A: several groups of rows, each row roughly a mix of its group's hidden directions; some rows fit no group:
A (108 x 11):
[[-14 -29  -8  -1  15   6  -7 -15  -2  13  -7]
 [-13  -4   3   9 -13 -10  14  -6  20 -18  18]
 [ -7  16  14  14   5  -4  27  11   3 -14  -6]
 [ 17  19   4  -7  -2 -16 -22 -10   1  16   2]
 [ 11  38  -7  -9   0   8   7   2   2  -3  -3]
 [-20 -26  -4  10  -8  -7   2   9 -11 -16   5]
 [  7 -35  -7  -6  -4  -2 -17   4  -6  -7  -9]
 [  0 -18   9  -3  20 -10  25  -4  10 -14   3]
 [ -8 -22  -1   3   7 -15 -17   9 -24  -9  -1]
 [ 17  11   8  -4 -12   8  15  -1  29   5  -5]
 [ -6 -13   7  16  -4   7  13 -12  30  -5   0]
 [ 16   9   6 -10 -20   1   7  -7  29  -4   4]
 [ 10  19  17   9   9  -2   3   0  -1  23 -20]
 [ 14  27   1   0 -10  10  11  -1  22   9  -2]
 [ 20   4   1 -18  -2  12 -11  -8  13  23  -6]
 [  5  -6   4  -5  29  -4 -12   0 -10  23  -7]
 [ -4  17  10   9 -19   7  18  -5  22  -1 -10]
 [-21 -16   0   1   2  -8   8  -4 -18 -23  12]
 [ 11  24  11  -3  -1  -2   5  -7  16  25  -2]
 [ -4  22   3   1  17  -5   0  -2 -30  -9   2]
 [ -5 -13  -9  -2   9 -17 -23   8 -23  -8   3]
 [-18 -11   5  -4   0  -2   9 -26  -3   2  24]
 [-11  -8   4  13  12  -6  23   9  -2 -25  -4]
 [ 17  14  -2  -5 -19   4   5   5  28  -1 -10]
 [ 11  30   0  -6 -14  -1   9  -2  18 -11  -4]
 [ 19  26   8   0   0   3   1   0  16  15 -15]
 [-19   0  -5   0   6  -5  17  10 -11 -28   9]
 [  2  -5  -1  10   0   3 -27   3 -18  19 -16]
 [-15 -14  -9   3 -14  -8  -8   1 -14 -25  12]
 [ 14  -3   4  -5  -9   0 -24 -12   3  27  -1]
 [ 13 -20   3   4  -9  -1  -1   5  26   7 -21]
 [ 16   8   6  -2  20 -10 -10  12  -4  18 -20]
 [  8   4  -7  -4  11 -19 -24  18 -15  -8  -7]
 [-14 -24  -2  -1  -4  -9   0   2 -17 -22  13]
 [ -6   1   4   8  -3  11  28  12   9 -15 -18]
 [ -5 -32 -10 -10  -4  -3   4  -7  11 -17   8]
 [ -2 -27   1  -1  11 -10 -21   3 -17   7   9]
 [  1 -16  -8  -7   0 -10 -15 -16  24  12  13]
 [ -8   3  -5   3 -16  10  14   6   9 -32   4]
 [-19 -16 -10   1 -12   7   6  -5  -5 -23  17]
 [  5   4 -14   3 -13 -12 -20  18  -7 -20   9]
 [  6  23  -6  -3  21   1  -5  -3  -4  25 -10]
 [  6  17  10   5 -12   7  11 -11  29  11  -6]
 [ -2 -18   8  -6   3  -3 -10 -23  -3  23  14]
 [ -2  -7  16  -1 -20   4   6 -26  12   4  14]
 [ 16   9   1  -5 -10   8 -23   0   2  27  -4]
 [ 12  29 -11  -2  -9   7   9  16 -15  -6  -5]
 [-22 -18   5  10   6   0  -3 -14 -24   5   7]
 [  2  32   6  -5   2   7  15  -9  17  11   4]
 [ 13  -7  -3  -2   7  -4 -28  11  -6  24   0]
 [-22 -18   0  -2   1 -11   0  -8 -16 -12  22]
 [ 11  15  11 -14  -5   4  21  -3  26   3  -3]
 [ 21 -17  -6  -3  10   4 -18  -5   3  20 -12]
 [  9   8   4   2  19  -3  22  -7  24  11  -6]
 [ -2   8  19   3 -15  -9  18  -7  26  -6  -2]
 [ 10   7   0 -10 -17   5   9   1  26 -22   5]
 [-11  11   8   5  -6  -8  25  -4  18 -14  15]
 [ -7 -34  -5  -1  -9  -6  -1   8  -5 -18   9]
 [  0 -24  18  -7  10   4   5 -17   5  21   2]
 [-13 -31   8  11   1  -7 -13  -5  -9  -1  14]
 [  8   8 -10  -1 -10  21 -14  22 -17  -3 -11]
 [ 20  -5  14   6   6  -7  -4  22   3  17 -18]
 [  4  28   0 -19   7  10   2  -2 -21   4   7]
 [-17 -24  -6   1  16   3 -10  -2 -20  -2  14]
 [ -7  15  11   1  -1  -6  21 -15  24   6  11]
 [ -2 -17 -14  -6  -3  -5 -29  12 -15  -6   5]
 [ -7 -27  -9   8   6  -2 -20   4 -22   1   0]
 [-15   8   7  14  18  -9  22   0  -5 -10  17]
 [  6 -18   0  12  12   6  -6   4  12  27 -13]
 [  2 -35  10  -7  -8  -7   5   6   6 -10  12]
 [ 12  17   9   7 -10   6  -1   1  27  17  -8]
 [-10 -18  -8   2 -21  17 -19  -2  -6  -9   8]
 [  6   7  -6   2 -15  11  18  16  20 -18  -3]
 [  7   6   7  -9   2  17  20 -11  27   8  -1]
 [-19   0   9   4  -3  -6  25 -12  -5 -22   8]
 [  0  20  20  -6  -6  -1  22  -7  19   6  -6]
 [  0 -24  -9  -3  -9   3 -31  -3  -8   5   7]
 [-23  -8  -7  -7   5   3  12  -7 -16 -14  22]
 [-17 -17  22  13   4  -6  -3   1 -17  16  -1]
 [  0   1   3   9 -16  14 -17  19 -23  -5  -7]
 [ -9  -9  -1   2 -15   6 -22 -18  10  21  -3]
 [-16 -16  -8   4  20   0   2   5 -28  -5  -2]
 [ 14 -18   3   1  -7  -8  13  11  24 -14 -10]
 [ -3 -36  -3   2  11  -9 -12 -10  -6  -1   6]
 [-14 -24  -5   7 -10  -5  -8   7 -16 -18  12]
 [  3 -23   9   4   0  -7 -22 -12  -2  22   7]
 [  2  35  11  -3   9   2  -1 -11  -9  12   7]
 [  2 -17  -2   0  15 -13 -22   9 -20  13   0]
 [-18 -16  -3  -4  -2   4   7 -14 -23 -17  13]
 [ -4 -27  13  11 -16   5  14  11   5 -13  -1]
 [ -5 -21  -1   3   9 -10 -15  -1 -28 -13   3]
 [ 20 -10   0  11   2   7 -20  17   2   9 -21]
 [  2 -14   1   2 -16  -1 -14 -19  27   8   3]
 [ -7 -12 -18  -1   1  -6 -17  14 -14 -21  13]
 [ 20   2  -6  -1 -10   9 -19   9   8  18 -19]
 [-12 -17  11   4 -10  -7  -9 -22   9  10  19]
 [ 19   0  10  -1  11   1 -16  -5  -3  23 -21]
 [ -8  -1   3   2   6  -4 -17 -23 -17  21  14]
 [ -8 -30  -3  -3   4  -8  -2   0 -13 -18  16]
 [ -7 -10   9   5 -17  16  19 -18  13   9  11]
 [  0 -24 -18  -9  12   3 -18   3 -17   1   8]
 [ -4  23  -7  18   8  15  13  14  -6   9 -12]
 [ -3  13   0  15 -17 -12   4  16 -10 -19 -17]
 [-17 -11  -7  -3  14   2  14   2 -23 -17  12]
 [  1  13 -25  -1  15  12 -16   1 -20   5   0]
 [  5 -37  -6  -9 -11   1  -7   9   5  -6   5]
 [  3  22  15   2   6  -6  20  -8  18  17   2]
 [ 19  29 -12  -5  -9   6   4  15   8  -8  -1]]

one row of each group, then the others: which group is each in?
[ -8  24 -14   6   5   2   2  15 -10 -24  -7] | E
[-17 -12   9   8  20   1  -1 -16  -6  22  -8] | N
[-14   7  -4   6  -6   4  21   8   9 -30  -1] | X

[-11 -11   2 -10  -9  -4  26   3  10 -23   8] | N
[ 13 -28  -5  -1  -5   5 -13   1  20  14  -7] | N
[ 16  32  -3  -6   7  -1  -2   1  10  15 -10] | E
[-21  -2  -1   3 -11  -3  13  -1  -5 -32   8] | X
[ 10  14  15   8  16   2   7  -1  11  25 -13] | N
[-15 -18  -1   7  10   3  15   2 -18 -23   4] | X
[  3 -29  -4  -7   9  -8 -13 -22  -4   9   6] | X
[-25   7   5   6   0  -4  20 -13   9  -6  19] | N
[  0  16  19   1  -3   0  25 -23   2   7  -4] | X
[  3 -27   4  10  -7  -5  -9 -17  22  -1  -5] | X
[ -5 -22  12   1   8 -13  -2   4 -24 -13  12] | N
